0: [-0.40 -0.54 1.01 0.97 1.12 0.14 -0.67 -0.69 -0.22 0.46 -0.50 0.68 0.12 -1.51 -0.27 0.08
 -0.12 -0.22 -0.30 0.60 -0.66 -0.62 -0.42 0.51]
1: [0.39 -0.84 1.05 0.75 0.93 -0.19 -0.97 0.12 0.59 0.39 -0.63 0.08 0.59 -0.86 0.16 -0.13
 0.20 -0.18 0.12 -0.34 -0.35 -0.42 -0.39 0.05]
2: [0.36 -0.82 0.99 0.76 0.87 -0.18 -0.91 0.03 0.52 0.43 -0.64 0.11 0.56 -0.83 0.12 -0.12
 0.22 -0.24 0.06 -0.28 -0.36 -0.37 -0.33 0.14]
3: [-0.02 -1.44 2.92 2.71 1.83 0.80 -1.51 -0.71 0.09 0.76 -1.20 1.03 0.81 -1.92 -0.08 -1.38
 -0.11 0.28 -0.95 -1.68 -1.69 0.41 -1.56 0.96]
4: [-2.33 2.31 1.50 0.47 -0.91 -0.05 2.03 -1.27 -0.47 -2.71 1.91 2.28 -2.86 -0.61 -2.91 -1.77
 -2.51 1.11 -0.84 -0.37 -1.77 0.53 2.22 -1.33]
5: [1.16 -0.45 -1.10 -0.20 -1.51 -0.39 0.43 0.80 0.70 0.96 0.53 -0.47 0.63 1.86 0.29 -0.03
 1.20 -0.19 0.66 -0.98 0.56 0.88 1.10 0.55]
6: [1.90 -0.93 -0.82 0.68 -0.82 -1.57 -0.12 0.55 0.06 1.64 -1.78 -0.24 1.88 1.12 0.94 -0.56
 1.22 -1.44 -1.01 -1.26 0.76 1.28 1.26 1.51]
7: [-0.18 0.60 0.28 -0.06 -0.87 0.19 0.77 0.48 0.61 -0.78 1.21 0.28 -0.63 0.96 -0.59 -0.98
 -0.43 0.92 0.34 -1.57 -0.33 0.86 0.57 -0.62]
8: [-1.73 2.08 0.04 -0.10 0.25 0.05 1.48 -0.58 -1.99 -1.47 0.01 1.30 -1.00 -0.88 -0.52 -0.89
 -2.21 0.91 -1.82 0.20 -0.19 0.55 -0.10 -0.33]
9: [1.04 -0.46 -1.11 -0.40 -1.05 -0.49 0.17 0.67 0.66 0.86 0.21 -0.59 0.61 1.43 0.39 0.25
 1.09 -0.45 0.61 -0.47 0.67 0.46 0.85 0.45]
10: [0.00 -0.47 0.97 0.89 0.47 -0.12 -0.44 -0.39 0.20 0.20 -0.37 0.50 0.10 -0.72 -0.36 -0.38
 -0.02 -0.23 -0.26 -0.24 -0.63 -0.07 0.14 0.27]
11: [-1.25 0.90 -0.34 -0.06 -0.75 1.93 0.90 -1.25 -1.76 -0.70 0.72 0.03 -1.19 0.50 -0.31 -0.11
 -0.46 0.79 -0.75 0.48 -0.52 0.88 -1.15 0.26]
12: [0.59 -0.78 1.44 0.56 1.02 -0.33 -1.13 0.68 1.19 -0.12 -0.47 -0.15 0.59 -0.74 0.21 -0.37
 0.00 0.19 0.50 -0.95 -0.33 -0.50 -0.46 -0.70]
13: [-1.40 1.28 -0.05 0.03 -1.32 2.26 1.45 -0.86 -1.29 -1.15 1.68 0.29 -1.58 1.23 -0.69 -0.96
 -0.76 1.63 -0.51 -0.98 -0.83 1.68 -0.96 -0.06]
14: [0.17 0.33 -0.45 -0.41 -1.27 0.70 0.80 0.83 0.82 -0.23 1.60 -0.28 -0.35 1.87 -0.10 -0.72
 0.23 1.08 0.83 -1.93 0.05 1.23 0.09 -0.26]
15: [-0.63 0.97 0.18 -0.58 0.71 -0.20 0.31 0.52 -0.14 -1.05 0.10 0.22 -0.31 -0.56 0.10 -0.31
 -1.23 0.73 -0.23 -0.24 0.25 -0.24 -0.48 -0.93]
16: [0.87 -2.09 1.17 -0.84 2.11 -0.50 -2.78 1.27 3.11 0.43 0.72 -1.29 0.42 -1.98 0.19 2.84
 1.28 -0.18 3.96 2.67 0.20 -4.27 -0.49 -2.11]
17: [1.12 -1.03 1.44 1.61 0.36 -0.17 -0.92 0.25 0.05 0.54 -1.57 -0.02 1.34 -0.17 0.65 -1.20
 0.33 -0.10 -0.97 -1.90 -0.51 0.98 -0.55 0.46]
18: [-1.24 0.98 -0.36 -0.08 -1.07 2.25 1.10 -1.07 -1.60 -0.79 1.15 -0.04 -1.29 0.98 -0.33 -0.38
 -0.43 1.17 -0.58 -0.14 -0.58 1.28 -1.27 0.19]
19: [-0.27 0.81 -0.38 -1.37 0.87 -0.12 0.02 1.24 0.48 -0.96 0.27 -0.56 -0.02 -0.08 0.73 0.13
 -0.90 0.84 0.50 -0.40 0.88 -0.48 -1.08 -1.25]
20: [0.05 -0.11 0.24 -0.52 0.88 -0.18 -0.60 0.66 0.58 -0.26 0.04 -0.37 0.17 -0.66 0.36 0.59
 -0.18 0.30 0.79 0.48 0.31 -1.08 -0.58 -0.87]
21: [-0.25 -0.14 0.39 0.43 0.18 0.10 -0.11 -0.55 -0.17 0.07 -0.13 0.34 -0.19 -0.46 -0.35 -0.05
 -0.04 -0.22 -0.24 0.30 -0.41 -0.10 0.10 0.27]
22: [1.53 -0.47 -2.01 -0.31 -1.39 -1.55 0.42 0.24 -0.10 1.53 -1.18 -0.49 1.24 1.62 0.69 0.21
 1.38 -1.83 -0.66 -0.07 1.20 0.95 1.77 1.54]
23: [0.64 -0.30 -1.19 -1.89 0.54 -0.53 -0.71 1.40 1.29 0.10 0.41 -1.42 0.41 0.18 0.94 1.79
 0.62 -0.11 1.97 1.32 1.40 -1.77 -0.40 -1.15]
24: [1.65 -0.84 -0.60 0.66 -0.62 -1.42 -0.16 0.49 0.09 1.42 -1.60 -0.16 1.66 0.86 0.80 -0.53
 1.02 -1.26 -0.91 -1.13 0.62 1.07 1.11 1.30]
25: [0.82 -0.62 -0.74 0.61 -1.60 -0.10 0.39 -0.55 -0.22 1.12 -0.14 -0.06 0.35 1.40 -0.18 -0.19
 1.27 -0.90 -0.35 -0.34 -0.09 1.16 1.24 1.35]
26: [-0.89 0.75 1.01 0.46 0.15 -0.19 0.50 -0.45 -0.08 -1.02 0.39 1.05 -0.90 -0.72 -1.07 -0.86
 -1.14 0.40 -0.50 -0.32 -0.79 0.08 0.68 -0.51]
27: [0.21 -0.48 0.36 -1.14 1.58 -0.21 -1.31 1.29 1.55 -0.35 0.41 -0.92 0.24 -1.07 0.61 1.42
 0.02 0.49 2.04 1.07 0.60 -2.28 -1.05 -1.69]
28: [1.06 -0.81 -1.35 0.22 -0.91 -0.81 -0.03 -0.72 -0.35 1.52 -1.36 -0.35 0.85 0.97 0.36 0.25
 1.41 -2.05 -0.89 0.37 0.54 0.78 1.11 1.87]
29: [-1.69 1.31 1.19 0.73 -0.60 0.41 1.26 -1.32 -0.60 -1.55 1.23 1.65 -1.96 -0.53 -2.05 -1.20
 -1.50 0.68 -0.75 -0.14 -1.50 0.51 1.22 -0.45]
30: [-0.71 1.11 0.19 -0.57 0.67 -0.21 0.43 0.50 -0.23 -1.15 0.11 0.30 -0.37 -0.53 0.05 -0.44
 -1.37 0.78 -0.36 -0.35 0.23 -0.12 -0.44 -0.93]
31: [-0.84 0.48 -0.30 0.15 -1.66 2.45 1.04 -0.90 -0.93 -0.36 1.77 -0.15 -1.25 1.63 -0.53 -0.41
 0.25 1.26 0.10 -0.64 -0.79 1.50 -0.88 0.35]
32: [0.57 -0.34 -0.76 0.25 -1.88 0.63 0.66 -0.07 0.04 0.75 0.97 -0.25 -0.03 1.87 -0.19 -0.16
 1.15 0.13 0.43 -0.74 -0.13 1.21 0.74 0.75]
33: [-0.21 1.62 -2.29 -3.40 1.17 0.35 0.40 2.62 0.56 -1.19 0.49 -1.86 0.38 1.22 2.35 0.41
 -1.12 1.49 0.80 -1.29 2.56 0.03 -2.95 -1.50]
34: [-0.78 0.56 0.84 0.31 0.67 -0.19 0.16 -0.25 -0.22 -0.72 0.04 0.82 -0.50 -1.07 -0.57 -0.44
 -1.05 0.36 -0.43 0.07 -0.48 -0.30 0.10 -0.43]
35: [1.69 -0.83 -1.02 -0.88 -0.47 -1.46 -0.38 1.80 2.13 0.96 0.23 -0.88 1.14 1.30 0.67 0.43
 1.24 -0.57 1.58 -0.91 1.17 -0.27 1.20 -0.18]
36: [-2.29 4.21 -1.57 -0.95 -0.16 0.39 3.16 -0.07 -4.89 -2.32 -1.01 1.15 -0.56 0.03 1.02 -1.83
 -3.79 2.01 -4.32 -0.76 1.07 2.52 -1.62 -0.13]
37: [-1.44 1.64 0.11 0.00 0.42 0.05 1.10 -0.51 -1.72 -1.12 -0.14 1.10 -0.73 -0.94 -0.34 -0.67
 -1.83 0.72 -1.56 0.28 -0.16 0.34 -0.25 -0.20]
38: [-0.82 -0.07 0.87 1.03 0.31 0.30 0.03 -1.32 -0.51 0.06 -0.05 1.03 -0.63 -1.01 -0.98 -0.33
 -0.31 -0.33 -0.68 0.51 -1.03 -0.02 0.32 0.67]
39: [0.83 -0.57 -1.35 -0.04 -0.90 -0.46 0.09 -0.55 -0.36 1.19 -0.94 -0.46 0.61 1.04 0.38 0.30
 1.20 -1.57 -0.63 0.34 0.55 0.71 0.76 1.49]
40: [-1.65 0.82 0.18 0.52 -1.91 3.59 1.37 -1.70 -1.58 -0.87 2.39 0.15 -2.09 1.58 -1.08 -0.69
 -0.10 1.86 -0.13 -0.58 -1.54 1.86 -1.39 0.33]
41: [-0.51 -0.20 1.05 0.99 0.56 0.01 -0.21 -0.83 -0.14 0.05 -0.21 0.90 -0.30 -1.09 -0.74 -0.39
 -0.33 -0.22 -0.48 0.17 -0.87 -0.17 0.25 0.39]
42: [-0.22 0.31 -0.24 -0.56 0.67 -0.01 -0.17 0.35 -0.49 -0.24 -0.23 -0.27 0.17 -0.64 0.56 0.68
 -0.40 0.35 0.10 0.96 0.49 -0.80 -0.77 -0.55]
43: [0.67 -0.53 -0.94 0.04 -0.81 -0.32 0.03 -0.45 -0.17 0.93 -0.57 -0.34 0.41 0.82 0.16 0.29
 1.03 -1.18 -0.30 0.34 0.31 0.46 0.73 1.08]
44: [-0.68 0.42 -0.32 0.08 -1.54 2.17 0.95 -0.71 -0.72 -0.31 1.65 -0.18 -1.09 1.58 -0.45 -0.39
 0.27 1.16 0.18 -0.69 -0.67 1.38 -0.75 0.28]
45: [-0.10 0.21 -0.14 -1.30 1.38 -0.12 -0.72 1.20 0.38 -0.57 0.11 -0.81 0.26 -0.99 0.91 1.31
 -0.48 0.74 1.20 1.27 0.89 -1.84 -1.32 -1.57]
46: [-1.18 0.96 -0.28 -0.08 -1.26 2.41 1.18 -0.83 -1.29 -0.82 1.55 -0.07 -1.34 1.30 -0.38 -0.55
 -0.36 1.48 -0.28 -0.63 -0.65 1.47 -1.27 0.08]
47: [0.73 -0.33 1.60 1.26 -0.27 -0.78 -0.24 0.38 0.56 -0.37 -0.53 0.48 0.42 -0.10 -0.39 -1.30
 -0.22 0.18 -0.42 -1.63 -0.75 0.60 0.97 -0.52]
48: [0.82 -0.77 -1.55 0.10 -1.03 -0.48 0.02 -1.22 -0.61 1.46 -1.33 -0.46 0.52 1.02 0.22 0.46
 1.51 -2.29 -0.99 0.86 0.45 0.76 1.00 2.04]
49: [1.25 -0.81 -1.59 -0.68 -0.07 -1.49 -0.58 -0.02 0.08 1.26 -1.67 -0.88 1.13 0.27 0.86 1.21
 1.26 -2.19 -0.21 1.49 1.24 -0.60 0.89 0.95]
50: [1.64 -0.89 -2.06 -0.74 -0.40 -1.90 -0.43 0.15 0.15 1.65 -1.90 -0.95 1.47 0.74 1.04 1.13
 1.55 -2.55 -0.36 1.22 1.55 -0.25 1.33 1.34]
51: [-1.13 2.56 -1.43 -1.16 0.47 0.19 1.58 0.53 -3.23 -1.30 -1.16 0.08 0.25 -0.14 1.57 -0.57
 -2.30 1.32 -2.57 -0.09 1.37 1.14 -1.94 -0.31]
52: [0.91 -0.65 -1.32 -2.39 0.53 -0.80 -0.83 2.12 3.32 0.29 1.51 -1.53 0.22 0.89 0.58 1.57
 1.05 -0.17 3.30 0.11 1.50 -1.80 0.14 -1.26]
53: [-0.04 -0.18 1.37 0.98 0.23 -0.37 -0.21 -0.22 0.43 -0.33 -0.16 0.72 -0.14 -0.64 -0.70 -0.84
 -0.38 0.02 -0.28 -0.74 -0.84 0.09 0.63 -0.22]
54: [0.24 -0.04 0.51 0.27 -0.33 -0.32 0.06 0.23 0.59 -0.28 0.20 0.17 -0.09 0.27 -0.37 -0.57
 -0.06 0.10 0.13 -0.83 -0.29 0.29 0.65 -0.33]
55: [0.73 -0.32 -1.20 -1.54 0.11 -0.49 -0.43 1.25 1.31 0.29 0.46 -1.18 0.42 0.65 0.77 1.23
 0.74 -0.19 1.64 0.54 1.20 -1.03 -0.09 -0.66]
56: [-1.37 1.10 0.06 0.13 -0.96 1.79 1.18 -1.08 -1.31 -1.01 1.22 0.42 -1.47 0.64 -0.77 -0.66
 -0.74 1.12 -0.63 -0.27 -0.82 1.15 -0.64 0.01]
57: [-0.63 0.69 -0.73 -0.47 -0.74 1.59 0.75 -0.33 -1.04 -0.41 0.77 -0.42 -0.61 1.05 0.25 -0.09
 -0.14 0.90 -0.24 -0.26 0.04 0.96 -1.24 0.13]
58: [0.56 -0.58 -0.78 0.25 -0.87 -0.12 0.05 -0.68 -0.27 0.95 -0.49 -0.23 0.29 0.78 0.01 0.21
 1.05 -1.15 -0.37 0.33 0.10 0.56 0.70 1.20]
59: [0.88 -0.65 -0.86 0.46 -1.43 -0.27 0.28 -0.50 -0.19 1.16 -0.34 -0.16 0.45 1.27 -0.05 -0.01
 1.29 -1.08 -0.34 -0.10 0.07 0.95 1.21 1.33]
60: [0.80 -0.75 -1.40 0.14 -0.98 -0.46 0.01 -1.11 -0.53 1.38 -1.23 -0.41 0.51 0.97 0.19 0.39
 1.42 -2.12 -0.90 0.74 0.40 0.72 0.97 1.90]
61: [0.54 -1.32 0.12 0.85 1.02 -0.21 -1.13 -0.61 -0.17 1.58 -1.47 -0.02 1.08 -0.96 0.56 0.53
 0.93 -1.27 -0.46 0.73 0.00 -0.42 -0.52 1.47]
62: [1.25 -0.85 -1.03 -0.85 0.11 -1.20 -0.73 0.91 1.10 0.94 -0.54 -0.95 1.00 0.34 0.78 1.15
 1.13 -1.07 1.02 0.76 1.11 -0.96 0.60 0.01]
63: [-0.85 0.37 0.89 0.50 0.82 0.04 0.01 -0.50 -0.46 -0.45 -0.06 0.85 -0.44 -1.31 -0.53 -0.24
 -0.90 0.29 -0.48 0.43 -0.58 -0.43 -0.15 -0.17]
64: [0.45 -1.67 0.93 -0.15 2.16 0.14 -2.32 0.62 0.95 0.80 -0.21 -0.89 0.84 -2.30 0.78 2.52
 0.87 0.10 2.26 2.83 0.17 -3.36 -1.50 -1.09]
65: [0.04 0.05 -0.02 -0.75 0.74 -0.15 -0.43 0.76 0.60 -0.34 0.14 -0.47 0.12 -0.37 0.43 0.53
 -0.21 0.33 0.77 0.29 0.47 -0.88 -0.60 -0.86]
66: [-0.28 0.42 -0.48 -0.78 0.22 0.35 0.07 0.29 -0.27 -0.40 0.22 -0.45 -0.16 0.01 0.41 0.50
 -0.27 0.42 0.27 0.53 0.45 -0.38 -0.76 -0.52]

[-2.30 2.15 1.57 0.74 -0.67 -0.36 1.91 -1.48 -0.59 -2.42 1.50 2.52 -2.67 -0.99 -2.95 -1.77
 -2.48 0.73 -1.15 -0.16 -1.81 0.43 2.42 -0.96] 4 29 26
[-2.59 2.52 1.71 0.71 -1.17 -0.04 2.32 -1.59 -0.61 -2.94 2.11 2.64 -3.22 -0.63 -3.37 -2.05
 -2.72 1.15 -1.06 -0.42 -2.10 0.72 2.64 -1.31] 4 29 26
[-0.29 0.47 -0.36 -1.20 1.50 0.02 -0.65 0.96 -1.22 -0.50 -0.51 -0.81 0.56 -1.70 1.38 2.03
 -0.71 0.99 0.62 2.80 1.09 -2.33 -1.79 -1.63] 45 42 27
[-0.16 0.76 -0.60 -1.44 0.80 -0.17 0.02 1.21 0.42 -0.81 0.15 -0.66 0.08 0.05 0.83 0.21
 -0.76 0.66 0.44 -0.32 1.00 -0.43 -1.05 -1.08] 19 65 66
[1.46 -0.82 -0.90 -0.82 -0.21 -1.28 -0.52 1.45 1.76 0.87 -0.02 -0.88 1.03 0.90 0.67 0.63
 1.13 -0.67 1.36 -0.38 1.07 -0.50 0.89 -0.17] 35 62 55
[-0.08 -1.05 2.89 2.52 1.40 0.41 -1.11 -0.58 0.26 0.32 -0.85 1.20 0.48 -1.71 -0.47 -1.54
 -0.37 0.36 -0.85 -1.73 -1.71 0.42 -0.78 0.53] 3 17 53
[-0.07 0.20 -0.18 -1.18 1.06 -0.01 -0.55 1.13 0.40 -0.50 0.27 -0.75 0.19 -0.67 0.79 1.10
 -0.37 0.77 1.16 0.95 0.78 -1.50 -1.15 -1.39] 45 65 20
[0.38 -0.79 1.20 0.21 1.30 -0.10 -1.24 0.71 1.24 -0.05 -0.21 -0.30 0.48 -0.93 0.31 0.11
 0.04 0.28 0.89 -0.41 -0.17 -0.96 -0.83 -0.78] 12 1 20
[-0.03 -1.06 3.20 2.64 1.58 0.31 -1.27 -0.59 0.21 0.11 -1.19 1.18 0.55 -1.91 -0.42 -1.70
 -0.54 0.33 -1.08 -1.84 -1.79 0.41 -0.88 0.35] 3 17 53
[0.04 0.46 0.20 -0.13 -0.99 0.26 0.70 0.67 0.83 -0.68 1.29 0.06 -0.51 1.24 -0.46 -0.95
 -0.22 0.98 0.56 -1.79 -0.25 0.94 0.50 -0.66] 7 14 54
[-0.48 -0.52 0.86 0.77 1.38 0.24 -0.78 -0.58 -0.47 0.51 -0.52 0.54 0.22 -1.80 -0.02 0.53
 -0.15 -0.07 -0.14 1.20 -0.47 -1.05 -0.78 0.36] 0 41 63
[0.32 -1.60 3.05 2.82 1.59 1.32 -1.63 -0.39 0.02 0.74 -1.19 0.59 1.09 -1.41 0.35 -1.58
 0.09 0.77 -0.87 -2.36 -1.69 0.86 -2.22 0.80] 3 17 1
[0.90 -0.62 -0.56 -0.56 0.14 -0.85 -0.54 0.81 1.01 0.61 -0.23 -0.62 0.71 0.24 0.51 0.68
 0.74 -0.60 0.86 0.25 0.73 -0.66 0.42 -0.11] 62 55 9
[-2.99 3.10 1.71 0.66 -1.44 -0.82 2.89 -1.96 -0.65 -3.42 2.22 3.31 -3.80 -0.88 -4.18 -2.29
 -3.26 0.75 -1.42 -0.04 -2.27 0.62 3.97 -1.45] 4 29 8
[0.99 -0.82 -0.53 -0.44 0.27 -0.84 -0.74 0.65 0.87 0.79 -0.56 -0.70 0.87 0.08 0.63 0.81
 0.89 -0.81 0.73 0.47 0.73 -0.75 0.28 0.06] 62 55 9
[0.76 -1.26 -0.11 0.39 0.92 -0.47 -1.18 -0.23 0.10 1.38 -1.39 -0.36 1.12 -0.78 0.71 0.82
 0.98 -1.27 -0.08 0.94 0.32 -0.73 -0.36 1.00] 61 2 1
[0.01 -1.42 0.50 1.33 1.39 0.34 -1.21 -1.25 -0.54 1.76 -1.39 0.41 0.83 -1.53 0.28 0.50
 0.82 -1.20 -0.69 1.01 -0.48 -0.46 -0.94 1.92] 61 0 2
[1.31 -0.77 -1.11 -0.79 -0.19 -1.18 -0.50 0.98 1.13 0.96 -0.39 -0.88 1.00 0.68 0.73 0.89
 1.15 -0.98 0.95 0.32 1.09 -0.58 0.77 0.12] 62 35 55
[-0.69 -0.36 0.20 0.87 -0.04 0.66 -0.04 -1.88 -0.86 0.52 -0.30 0.60 -0.62 -0.58 -0.80 0.13
 0.33 -0.97 -0.80 1.13 -0.86 0.11 0.15 1.33] 38 21 41
[0.57 -0.27 -0.08 0.82 -2.34 0.88 0.93 0.33 0.06 0.59 1.75 0.15 -0.10 1.95 -0.51 -0.51
 0.99 1.17 0.81 -1.29 -0.61 1.37 1.02 0.26] 32 14 7
[0.35 -1.34 0.26 0.94 1.16 -0.01 -1.18 -0.80 -0.27 1.55 -1.42 0.07 0.96 -1.17 0.47 0.58
 0.87 -1.22 -0.47 0.90 -0.14 -0.51 -0.69 1.50] 61 0 2
[0.21 0.26 0.34 -0.04 -0.75 -0.07 0.44 0.69 0.91 -0.57 0.93 0.06 -0.30 0.93 -0.40 -0.82
 -0.15 0.70 0.53 -1.55 -0.21 0.66 0.63 -0.67] 7 54 14
[-0.13 -0.32 0.34 0.49 0.31 0.06 -0.27 -0.56 -0.17 0.30 -0.33 0.28 0.00 -0.53 -0.20 0.04
 0.11 -0.38 -0.27 0.36 -0.34 -0.14 -0.01 0.45] 21 10 41
[2.05 -0.79 -2.34 -0.42 -1.38 -2.09 0.21 0.54 0.18 1.96 -1.58 -0.71 1.74 1.77 1.00 0.40
 1.76 -2.29 -0.57 -0.05 1.57 0.86 2.06 1.74] 22 50 6
[-0.54 0.82 -1.14 -0.92 -0.54 1.45 0.66 -0.12 -1.34 -0.46 0.41 -0.78 -0.39 0.95 0.72 0.34
 -0.19 0.82 -0.29 0.28 0.51 0.65 -1.58 -0.07] 57 66 11
[0.43 -0.34 0.10 0.95 -2.21 0.86 0.81 -0.15 0.07 0.50 1.49 0.24 -0.31 1.76 -0.76 -0.61
 0.97 0.74 0.54 -1.16 -0.82 1.38 1.12 0.45] 32 14 7
[-1.95 3.71 -1.53 -1.02 -0.13 0.29 2.76 0.09 -4.20 -2.03 -0.84 0.89 -0.45 0.10 0.99 -1.49
 -3.29 1.77 -3.66 -0.62 1.09 2.13 -1.45 -0.19] 36 51 8
[-1.38 3.05 -1.49 -1.36 0.41 0.31 1.91 0.73 -3.55 -1.73 -0.99 0.13 0.11 -0.07 1.65 -0.75
 -2.76 1.81 -2.74 -0.27 1.47 1.31 -2.15 -0.65] 51 36 8
[-0.24 -1.13 3.38 2.82 1.82 0.49 -1.34 -0.77 0.21 0.23 -1.07 1.39 0.46 -2.20 -0.55 -1.70
 -0.58 0.39 -1.05 -1.77 -1.97 0.32 -1.04 0.52] 3 17 53
[1.08 -1.06 1.51 1.67 0.26 -0.02 -0.89 0.17 0.06 0.52 -1.41 -0.01 1.24 -0.11 0.55 -1.21
 0.38 -0.02 -0.89 -1.92 -0.62 1.02 -0.55 0.45] 17 47 2
[0.67 -0.36 -0.50 0.59 -2.36 0.79 0.89 0.11 0.15 0.78 1.47 -0.05 -0.06 2.21 -0.41 -0.46
 1.23 0.61 0.63 -1.27 -0.40 1.54 1.05 0.66] 32 5 14
[1.26 -2.82 1.26 -0.88 2.46 -0.41 -3.51 1.45 3.63 0.93 0.70 -1.74 0.76 -2.23 0.46 3.55
 1.92 -0.36 4.75 3.24 0.29 -5.02 -0.81 -2.18] 16 64 27
[0.31 0.16 -0.44 -0.46 -0.91 0.30 0.49 0.79 0.83 -0.12 1.12 -0.35 -0.14 1.44 0.01 -0.42
 0.28 0.67 0.78 -1.40 0.20 0.77 0.19 -0.28] 14 7 54
[0.68 -1.17 0.03 0.38 0.95 -0.44 -1.15 -0.16 0.19 1.20 -1.26 -0.31 1.02 -0.81 0.64 0.73
 0.85 -1.10 -0.01 0.81 0.25 -0.74 -0.38 0.81] 61 2 1
[-1.44 1.24 1.15 0.62 -0.81 0.47 1.24 -0.99 -0.35 -1.59 1.37 1.39 -1.85 -0.14 -1.89 -1.28
 -1.35 0.87 -0.51 -0.55 -1.40 0.66 1.15 -0.65] 29 26 4
[0.50 0.03 -1.22 -1.53 0.16 -0.44 -0.19 1.21 0.84 0.09 0.34 -1.02 0.38 0.54 0.83 1.05
 0.37 0.02 1.23 0.50 1.23 -0.84 -0.25 -0.68] 55 23 65
[1.09 -0.80 -1.52 -0.74 0.01 -1.18 -0.64 -0.04 0.01 1.20 -1.43 -0.95 1.01 0.16 0.86 1.41
 1.24 -1.93 0.02 1.74 1.18 -0.80 0.60 0.79] 49 50 62
[0.24 -1.10 0.13 0.76 0.93 0.19 -0.96 -0.74 -0.37 1.33 -1.17 -0.01 0.78 -0.89 0.46 0.51
 0.76 -0.97 -0.44 0.76 -0.11 -0.34 -0.77 1.35] 61 0 2
[0.01 -1.23 2.30 2.18 1.53 0.44 -1.26 -0.63 0.16 0.73 -1.03 0.89 0.67 -1.67 -0.15 -1.00
 -0.02 0.00 -0.73 -1.14 -1.34 0.17 -1.02 0.86] 3 0 2
[-0.20 -0.14 0.24 0.34 0.10 0.12 -0.10 -0.53 -0.20 0.11 -0.13 0.24 -0.16 -0.34 -0.28 0.03
 0.04 -0.26 -0.21 0.36 -0.32 -0.09 0.07 0.29] 21 10 41
[-3.42 3.77 1.96 0.23 -1.82 -0.32 3.33 -1.58 -0.51 -4.46 3.26 3.24 -4.51 -0.54 -4.48 -2.49
 -3.84 1.82 -0.90 -0.39 -2.43 0.64 3.82 -2.56] 4 29 8
[-0.41 0.42 -0.16 -0.61 0.87 0.11 -0.19 0.30 -0.64 -0.40 -0.23 -0.24 0.08 -0.88 0.57 0.75
 -0.59 0.48 0.07 1.15 0.46 -0.95 -1.00 -0.68] 42 66 20
[0.29 -0.08 0.13 -0.02 -0.35 0.05 0.08 0.49 0.69 -0.07 0.50 -0.12 0.02 0.62 -0.05 -0.40
 0.15 0.36 0.45 -1.01 -0.04 0.39 0.16 -0.23] 54 7 14
[-0.12 0.03 1.63 1.06 0.04 -0.51 -0.03 -0.20 0.51 -0.69 0.02 0.91 -0.38 -0.62 -1.01 -1.10
 -0.63 0.17 -0.31 -0.93 -1.03 0.16 1.02 -0.53] 53 26 47
[2.08 -1.72 -1.02 -1.06 0.83 -2.26 -1.70 1.52 2.14 1.57 -1.15 -1.35 1.80 -0.26 1.17 1.98
 1.75 -1.86 1.83 1.47 1.59 -2.17 0.99 -0.19] 62 49 23
[-2.34 2.97 0.14 -0.02 -0.09 -0.37 2.35 -0.88 -2.31 -2.15 0.25 2.12 -1.65 -0.91 -1.25 -1.66
 -3.08 1.00 -2.53 -0.18 -0.46 1.06 0.83 -0.40] 8 37 29
[0.66 -0.55 -0.80 -1.87 0.62 -0.85 -0.75 1.75 3.02 0.15 1.34 -1.03 0.07 0.46 0.24 1.20
 0.72 -0.16 2.82 0.04 1.08 -1.66 0.35 -1.15] 52 55 23
[-0.05 -0.01 1.46 1.05 -0.24 -0.35 0.08 -0.20 0.46 -0.56 0.20 0.83 -0.37 -0.33 -0.99 -1.05
 -0.44 0.24 -0.21 -0.96 -1.01 0.32 1.04 -0.42] 53 47 54
[-0.94 0.55 -0.37 -0.03 -0.38 1.21 0.52 -1.23 -1.50 -0.33 0.19 0.05 -0.83 0.02 -0.25 0.25
 -0.24 0.13 -0.70 1.05 -0.33 0.30 -0.70 0.39] 11 57 21
[1.16 -0.40 -1.07 -0.53 -0.67 -0.81 0.02 0.98 0.73 0.77 -0.15 -0.66 0.88 1.19 0.68 0.22
 0.89 -0.47 0.49 -0.58 0.91 0.31 0.67 0.26] 9 5 35
[0.38 -0.41 -0.35 0.74 -2.20 1.00 0.77 -0.52 -0.17 0.71 1.23 0.03 -0.33 1.86 -0.63 -0.34
 1.19 0.28 0.34 -0.73 -0.65 1.40 0.93 0.85] 32 25 59
[-0.21 0.16 0.09 -0.91 1.43 -0.07 -0.72 0.90 0.01 -0.45 -0.08 -0.54 0.28 -1.30 0.79 1.24
 -0.53 0.71 0.88 1.45 0.65 -1.81 -1.28 -1.34] 45 20 42
[-0.37 -0.56 3.65 2.54 1.60 -0.26 -1.02 -0.59 0.48 -0.70 -0.92 1.61 0.00 -2.33 -1.08 -1.90
 -1.19 0.41 -1.02 -1.64 -2.02 0.01 -0.03 -0.41] 3 53 41
[-0.11 0.45 -0.41 -1.68 1.33 -0.12 -0.54 1.48 0.58 -0.78 0.26 -0.97 0.20 -0.64 1.04 1.14
 -0.62 0.88 1.25 0.82 1.12 -1.61 -1.44 -1.70] 45 27 19
[1.30 -1.05 1.29 1.47 0.38 -0.35 -0.95 0.49 0.14 0.61 -1.66 -0.14 1.53 -0.08 0.84 -1.15
 0.38 -0.12 -0.90 -1.97 -0.30 0.96 -0.54 0.41] 17 47 1
[-0.06 0.36 -0.28 -1.42 1.18 -0.15 -0.51 1.32 0.57 -0.69 0.21 -0.83 0.20 -0.58 0.89 0.95
 -0.54 0.77 1.11 0.65 0.95 -1.41 -1.22 -1.52] 45 65 19
[-0.30 0.95 -0.52 -1.67 1.04 -0.13 0.01 1.47 0.53 -1.09 0.30 -0.70 0.01 -0.09 0.92 0.22
 -1.03 0.98 0.61 -0.40 1.09 -0.60 -1.33 -1.45] 19 65 15
[-0.28 0.53 -0.25 -1.28 1.23 -0.09 -0.38 1.09 0.05 -0.73 0.07 -0.63 0.15 -0.86 0.86 0.99
 -0.74 0.82 0.77 0.99 0.88 -1.44 -1.28 -1.43] 45 65 20
[-0.46 0.68 -1.02 -0.73 -0.64 1.34 0.63 -0.20 -1.22 -0.35 0.41 -0.67 -0.38 0.96 0.56 0.26
 -0.08 0.69 -0.28 0.22 0.37 0.68 -1.30 0.04] 57 66 11
